The rows below come in pairs that one turn or mirror swaps. Which row does each named row swap with?
The rows were stretched afterwards, more along some directions than others.
keso: -0.18; 0.89; -0.19; -0.30; -0.34; 1.18; -1.40; -0.27; 0.72; 0.45; -0.80; 1.36; 0.64; -0.40; 0.74; -0.03
miv: 0.10; 2.00; -1.20; 0.14; -1.93; 0.03; 0.60; -0.66; -0.17; 1.85; -0.88; 0.15; -0.94; -0.97; 1.34; -1.06
Toza: 1.18; 1.27; -1.95; 1.30; -1.87; 0.67; 1.91; 0.01; 0.95; 0.57; 0.79; -1.40; -0.57; -1.70; 0.33; -1.72
Rin: -1.15; 1.82; 0.61; 0.25; -0.53; -0.20; -0.11; -0.51; -1.15; 0.68; -2.86; 0.56; -0.16; -1.36; 1.19; 0.02
vep: -0.92; 1.08; 0.72; 2.32; 0.02; 1.07; -1.55; -1.55; -1.84; -0.09; 0.71; 0.23; -0.50; -0.05; 0.56; -0.62
mir: 0.38; 1.51; -1.68; -0.62; 0.00; -0.05; -1.09; -1.02; -1.33; -0.96; 1.22; 0.14; -0.65; -0.31; 1.77; 0.44
Bemi: 0.02; 0.48; -1.03; -0.49; -1.07; -0.32; 2.33; -0.36; -0.28; -1.90; 0.21; 1.18; -0.76; -0.80; 1.31; -0.76
zum: -0.36; -1.00; 0.23; -0.23; -1.63; -1.44; 2.08; -0.14; -0.04; -1.20; -1.28; 0.75; -0.54; -1.07; -0.29; -0.30
Bik: -1.46; 1.18; -2.06; 1.05; 0.32; 0.92; -0.60; -0.94; -0.89; -0.75; 0.08; 1.58; -0.97; 1.17; -0.16; -0.43
Puzuv: 0.77; 1.43; 0.17; -0.66; -1.57; 0.17; 1.56; -0.48; 0.24; -0.55; 0.23; -1.54; -0.68; -0.98; 0.37; -1.03
Fuvo: -0.76; -0.10; -1.31; 0.57; -1.35; 2.28; 1.08; 0.53; -1.79; -1.08; 1.16; 1.05; -0.69; -0.05; 1.18; -1.70
nuda: -0.79; -1.32; -0.11; -0.76; -1.02; 0.99; 1.23; -0.38; -0.11; -2.36; -0.32; 1.86; -0.50; 0.12; -0.41; -0.80
rufi: -0.74; 0.74; -0.99; 3.79; -0.40; 0.87; -1.09; -1.81; 0.39; 0.22; -0.47; -0.21; 0.41; -1.22; 0.74; -1.07
daguf: -0.76; 0.85; 0.32; 0.90; -0.36; 1.17; -1.42; -0.31; -1.64; -0.13; -0.89; -0.53; -2.41; 0.42; 1.35; -1.35
Zoz: -0.78; -0.90; 0.47; -1.93; -0.95; 0.26; 1.84; 0.25; -0.29; -1.50; -1.26; 2.38; -1.24; -0.07; 0.63; -0.81
dufil: -0.75; 0.74; -0.77; 0.36; -0.55; 0.91; -0.59; -2.62; 0.08; 0.75; -2.01; 0.19; -0.27; -0.97; 0.90; -0.56
zufi: 0.18; 0.48; -0.42; 1.63; -1.75; 1.31; 1.30; 0.03; 0.50; 0.51; -0.85; -0.12; -1.73; -2.60; 0.96; -1.86
Rupem: -0.97; -0.13; 1.59; 1.65; -1.03; -0.03; -0.76; -1.03; -1.75; -1.91; -0.54; 0.62; -2.89; 0.27; 0.98; -0.92
pumi: -0.32; -1.92; 1.22; 1.62; -0.34; 0.16; -1.07; -2.41; -0.87; -0.43; -1.15; 0.06; 0.00; -1.63; 0.69; 0.00
bomu: -0.44; 1.19; 0.13; 0.02; 0.32; 1.62; -0.46; -0.65; -0.71; -1.61; 0.79; 0.71; -0.05; -1.86; 1.57; -0.86
Kole: -1.01; -0.52; 1.01; -0.24; -1.30; 1.27; -1.26; -0.95; -0.61; -0.76; -1.42; 2.16; -1.53; -0.63; 0.23; -0.50
vezod: -0.06; 0.22; 0.72; 1.76; -1.31; 0.73; -0.81; -0.02; 2.12; -0.66; 0.14; -0.81; -1.45; -1.25; 0.25; -1.79
gudod: 0.35; -0.82; -0.90; 2.43; -1.84; 0.50; 0.98; 0.96; -0.50; -0.18; 1.17; -0.72; -1.97; -0.60; 0.17; -2.09
Rupi: -0.42; 2.04; -0.92; 0.28; -1.03; 1.50; 0.21; -0.83; 0.30; 0.04; -0.67; 0.19; -0.15; -1.11; 2.97; -1.10
Fos: -1.04; -0.40; -2.31; -0.99; -0.19; -0.05; 2.03; 0.10; -1.24; 0.14; -0.35; 2.29; 0.60; -1.34; 0.81; -0.78
tigo: 0.24; 2.46; -1.14; 1.20; 0.01; 0.15; -1.17; -1.00; 1.14; -0.22; -0.30; -0.43; -0.75; -1.13; -0.78; 0.27
Buse: -0.26; -0.03; 0.94; -1.31; 0.66; 2.00; -0.26; -1.11; -1.58; -0.80; -0.30; 1.08; -0.37; -0.95; 0.84; -0.68
Les: -0.91; 0.88; -0.20; 3.44; -0.43; -0.85; 0.05; -0.92; -1.02; 0.08; -0.45; -1.15; -0.42; -0.24; 0.21; -0.97
mef: 0.67; -0.25; -1.06; -1.28; 0.99; -0.59; -0.76; -1.24; -0.21; -1.46; 0.33; 0.52; 0.40; -0.27; -0.03; 0.50
zamoz: -0.38; 1.50; -1.45; -0.20; 0.36; 1.42; 0.53; -0.56; -1.67; -0.84; 1.77; 0.20; -0.51; -0.40; 2.26; -1.69
Bosiz: 0.62; -0.55; -0.08; 1.45; -0.51; 1.60; 0.78; -0.26; -1.07; -1.69; 1.54; 0.22; -2.00; -1.52; 0.09; -1.74
Niker: 0.59; -0.46; -0.42; 0.38; -0.61; -0.61; -0.32; -0.23; -0.36; 0.37; 0.56; 0.14; 0.68; -0.04; 1.90; -0.04
kopak: 0.22; -0.39; -0.97; 0.65; 0.41; -0.61; -0.96; 0.13; -1.32; -1.85; 0.70; -0.22; -0.96; -0.33; 0.15; 0.10
Bek: 0.55; 1.02; -0.71; 0.68; -0.55; -0.63; 0.60; 0.07; -2.62; -0.02; 0.31; 0.32; -1.64; -1.61; 1.21; -0.38

Fos swaps with vezod
zamoz swaps with bomu
Zoz swaps with zufi
Niker swaps with pumi
kopak swaps with Les
Rin swaps with daguf

